0: 594 & 441 & 331 & 608 & 577 & 520 & 627 & 578 & 552 & 463 & 468 & 860 \\
1: 485 & 492 & 760 & 204 & 346 & 556 & 402 & 620 & 463 & 469 & 454 & 363 \\
2: 466 & 757 & 530 & 744 & 488 & 680 & 299 & 825 & 317 & 406 & 451 & 655 \\
3: 607 & 444 & 658 & 604 & 399 & 353 & 575 & 357 & 703 & 558 & 636 & 617 \\
4: 458 & 483 & 135 & 533 & 623 & 440 & 666 & 507 & 744 & 462 & 267 & 725 \\
5: 595 & 515 & 700 & 567 & 302 & 466 & 440 & 515 & 391 & 355 & 560 & 469 \\
6: 489 & 637 & 178 & 553 & 577 & 500 & 625 & 482 & 711 & 597 & 284 & 886 \\
7: 699 & 428 & 636 & 568 & 392 & 395 & 518 & 454 & 715 & 523 & 577 & 313 \\
8: 387 & 337 & 778 & 196 & 442 & 269 & 365 & 497 & 582 & 400 & 426 & 274 \\
9: 388 & 467 & 627 & 351 & 603 & 454 & 408 & 446 & 491 & 443 & 461 & 606 \\
10: 600 & 472 & 405 & 545 & 576 & 403 & 401 & 625 & 45 & 407 & 608 & 827 \\
11: 319 & 458 & 548 & 528 & 568 & 569 & 504 & 327 & 484 & 361 & 150 & 701 \\
12: 446 & 368 & 810 & 249 & 279 & 543 & 395 & 644 & 266 & 443 & 552 & 395 \\
13: 406 & 548 & 560 & 680 & 477 & 311 & 383 & 592 & 474 & 547 & 584 & 418 \\
14: 152 & 504 & 688 & 299 & 797 & 602 & 364 & 429 & 415 & 505 & 264 & 417 \\
15: 685 & 394 & 575 & 380 & 392 & 494 & 498 & 460 & 659 & 539 & 536 & 245 \\
16: 661 & 396 & 620 & 460 & 606 & 473 & 364 & 629 & 224 & 258 & 644 & 679 \\
17: 91 & 853 & 159 & 699 & 251 & 399 & 367 & 457 & 265 & 545 & 648 & 449 \\
18: 514 & 812 & 416 & 675 & 586 & 507 & 596 & 233 & 671 & 762 & 644 & 521 \\
19: 479 & 584 & 750 & 343 & 293 & 510 & 407 & 602 & 463 & 424 & 587 & 301 \\

419 & 560 & 131 & 504 & 396 & 335 & 515 & 360 & 556 & 502 & 493 & 558 \\ -> 4 6
633 & 670 & 61 & 617 & 490 & 478 & 713 & 486 & 561 & 766 & 741 & 600 \\ -> 18 0
511 & 552 & 554 & 431 & 224 & 331 & 356 & 558 & 426 & 469 & 517 & 16 \\ -> 19 15
630 & 525 & 308 & 598 & 544 & 278 & 475 & 427 & 788 & 578 & 435 & 813 \\ -> 6 0
444 & 529 & 440 & 568 & 409 & 526 & 501 & 253 & 47 & 313 & 627 & 438 \\ -> 5 10
528 & 468 & 412 & 566 & 431 & 481 & 528 & 425 & 746 & 621 & 222 & 901 \\ -> 6 0
506 & 377 & 427 & 393 & 756 & 476 & 523 & 535 & 536 & 510 & 365 & 694 \\ -> 9 0
548 & 573 & 584 & 399 & 200 & 356 & 351 & 566 & 307 & 535 & 641 & 72 \\ -> 19 5
286 & 340 & 804 & 271 & 338 & 272 & 393 & 527 & 454 & 413 & 326 & 252 \\ -> 8 1
507 & 218 & 565 & 418 & 918 & 602 & 530 & 420 & 563 & 504 & 657 & 490 \\ -> 9 15
544 & 556 & 327 & 493 & 455 & 237 & 570 & 375 & 713 & 459 & 637 & 610 \\ -> 3 7
441 & 529 & 524 & 399 & 480 & 502 & 444 & 545 & 280 & 261 & 871 & 698 \\ -> 16 10
571 & 411 & 632 & 594 & 394 & 286 & 578 & 361 & 759 & 435 & 692 & 462 \\ -> 3 7
647 & 677 & 318 & 588 & 383 & 345 & 608 & 384 & 729 & 752 & 589 & 438 \\ -> 18 3
533 & 538 & 920 & 446 & 216 & 596 & 389 & 554 & 398 & 462 & 598 & 244 \\ -> 19 12
419 & 552 & 408 & 674 & 446 & 281 & 378 & 480 & 468 & 558 & 366 & 490 \\ -> 13 9
688 & 366 & 714 & 774 & 316 & 246 & 434 & 425 & 400 & 423 & 352 & 0 \\ -> 7 5
309 & 554 & 601 & 627 & 560 & 639 & 515 & 306 & 434 & 329 & 2 & 744 \\ -> 11 9
572 & 288 & 224 & 491 & 567 & 552 & 735 & 615 & 736 & 508 & 417 & 613 \\ -> 4 0
